[[ -5 -20   2  -3  17  13  -7  -1  -1   0   0]
 [ 20 -12  -5 -15  11  -1 -13  -6 -16  -3  -1]
 [ -4  -1   2   2   0   1  -4   9  -1   2   8]
 [ 37  -6  17  -8  47  -3 -13  17  23 -19 -11]
 [-13 -15  11  10   9  12  -3   9   5   7   7]
 [ 14   1  10  -5 -13 -16 -16 -12 -17 -18   5]
 [  3  -1  -1   0  -1  -3  -2   2  -1  -1   3]]
|
[[  0   0  -1  -1  -7  13  17  -3   2 -20  -5]
 [ -1  -3 -16  -6 -13  -1  11 -15  -5 -12  20]
 [  8   2  -1   9  -4   1   0   2   2  -1  -4]
 [-11 -19  23  17 -13  -3  47  -8  17  -6  37]
 [  7   7   5   9  -3  12   9  10  11 -15 -13]
 [  5 -18 -17 -12 -16 -16 -13  -5  10   1  14]
 [  3  -1  -1   2  -2  -3  -1   0  -1  -1   3]]

[[ 15  37]
 [ 48 -34]
 [-50 -17]]
|
[[ 37  15]
 [-34  48]
 [-17 -50]]

[[ 11 -28  17   2  31  12]
 [ -9  22  -5 -16 -23  38]
 [-19  27   3 -35 -10  51]
 [ -6  20  -9  -5 -25  34]
 [ 15 -17 -11  37  -2   8]]
|
[[ 12  31   2  17 -28  11]
 [ 38 -23 -16  -5  22  -9]
 [ 51 -10 -35   3  27 -19]
 [ 34 -25  -5  -9  20  -6]
 [  8  -2  37 -11 -17  15]]

[[ -9   4  17   3 -25   4  46  11 -31 -23   9   2]
 [  9 -23   1  35  -8 -23 -11  39 -35   8   4  10]
 [ 12   9   8   8  52   3  30  35 -24   4  -4  -1]]
|
[[  2   9 -23 -31  11  46   4 -25   3  17   4  -9]
 [ 10   4   8 -35  39 -11 -23  -8  35   1 -23   9]
 [ -1  -4   4 -24  35  30   3  52   8   8   9  12]]

[[  6   1  -4  10  -4 -52   5   3]
 [-16   5   6   0   0  17  -3   7]
 [ -1  -3  10  -4  14  29  -3  -6]
 [-11   2  -6 -10  11  20  19  -2]
 [ -3   1   2  -2  10  -8   3   6]
 [ -4  -3   4   4   2 -21   0   5]
 [  2   0  10  -5  18 -55   4   1]
 [ 11  -3  -5  -1  -5  -2  -2  -7]
 [ -8  14  -7  13 -22 -22  -5   4]
 [ 12  -4  -1   2  -7 -30 -10   5]
 [  7  12   5   3  10  53 -15  -4]]
|
[[  3   5 -52  -4  10  -4   1   6]
 [  7  -3  17   0   0   6   5 -16]
 [ -6  -3  29  14  -4  10  -3  -1]
 [ -2  19  20  11 -10  -6   2 -11]
 [  6   3  -8  10  -2   2   1  -3]
 [  5   0 -21   2   4   4  -3  -4]
 [  1   4 -55  18  -5  10   0   2]
 [ -7  -2  -2  -5  -1  -5  -3  11]
 [  4  -5 -22 -22  13  -7  14  -8]
 [  5 -10 -30  -7   2  -1  -4  12]
 [ -4 -15  53  10   3   5  12   7]]

[[-16 -32 -14 -20 -28  21 -12  23 -38]
 [-18  30  13  24   0 -32 -19  -4  38]
 [  5  31  31  22   6   4   0  17  31]
 [-11  35  16  26  17  -6  -1  -2  38]
 [ 26  -9 -17 -15  25  21  24 -21  15]
 [-44  13  24  18 -38   1 -34  40  -4]]
|
[[-38  23 -12  21 -28 -20 -14 -32 -16]
 [ 38  -4 -19 -32   0  24  13  30 -18]
 [ 31  17   0   4   6  22  31  31   5]
 [ 38  -2  -1  -6  17  26  16  35 -11]
 [ 15 -21  24  21  25 -15 -17  -9  26]
 [ -4  40 -34   1 -38  18  24  13 -44]]

[[ -9 -24 -21 -10  -9  -1  11   3 -20   2 -34   9]
 [  4  28  20  17  -6  18  -7  31  22  14   6  22]
 [-25   0 -23 -14 -20   7  32 -42 -26   6 -19  30]
 [ -7 -22 -17 -23  10  -1  18 -14 -27 -11  -4   5]
 [ 12  19  19  14   7  -8 -18  -6  23  -3  29 -23]
 [-16 -29 -28 -32   5   6  32 -13 -41  -9 -18  23]
 [  7 -41 -13 -13  14  -3  -4  43 -17  -8 -26  -6]]
|
[[  9 -34   2 -20   3  11  -1  -9 -10 -21 -24  -9]
 [ 22   6  14  22  31  -7  18  -6  17  20  28   4]
 [ 30 -19   6 -26 -42  32   7 -20 -14 -23   0 -25]
 [  5  -4 -11 -27 -14  18  -1  10 -23 -17 -22  -7]
 [-23  29  -3  23  -6 -18  -8   7  14  19  19  12]
 [ 23 -18  -9 -41 -13  32   6   5 -32 -28 -29 -16]
 [ -6 -26  -8 -17  43  -4  -3  14 -13 -13 -41   7]]

[[  4 -46  28 -24   4  -8   4  15]
 [ -7  24 -28  12  14  23 -17   3]
 [ 12   6 -24  13  42 -22  -7  -3]]
|
[[ 15   4  -8   4 -24  28 -46   4]
 [  3 -17  23  14  12 -28  24  -7]
 [ -3  -7 -22  42  13 -24   6  12]]

[[-16   3  -7   6  -1  -4   2  12   2   2  -3   2]
 [ -6  -2  -1  -1   1  12  -8   1   3 -20   2  -3]
 [-24  -4   8   2  -9   1   4   6  14 -10  -2  10]
 [ -7   6  -1   7 -13 -15  -1   5   6 -42   3  -7]
 [  4  -2   1  -2   2  -2 -12  -5  11  23  -6  -4]]
|
[[  2  -3   2   2  12   2  -4  -1   6  -7   3 -16]
 [ -3   2 -20   3   1  -8  12   1  -1  -1  -2  -6]
 [ 10  -2 -10  14   6   4   1  -9   2   8  -4 -24]
 [ -7   3 -42   6   5  -1 -15 -13   7  -1   6  -7]
 [ -4  -6  23  11  -5 -12  -2   2  -2   1  -2   4]]
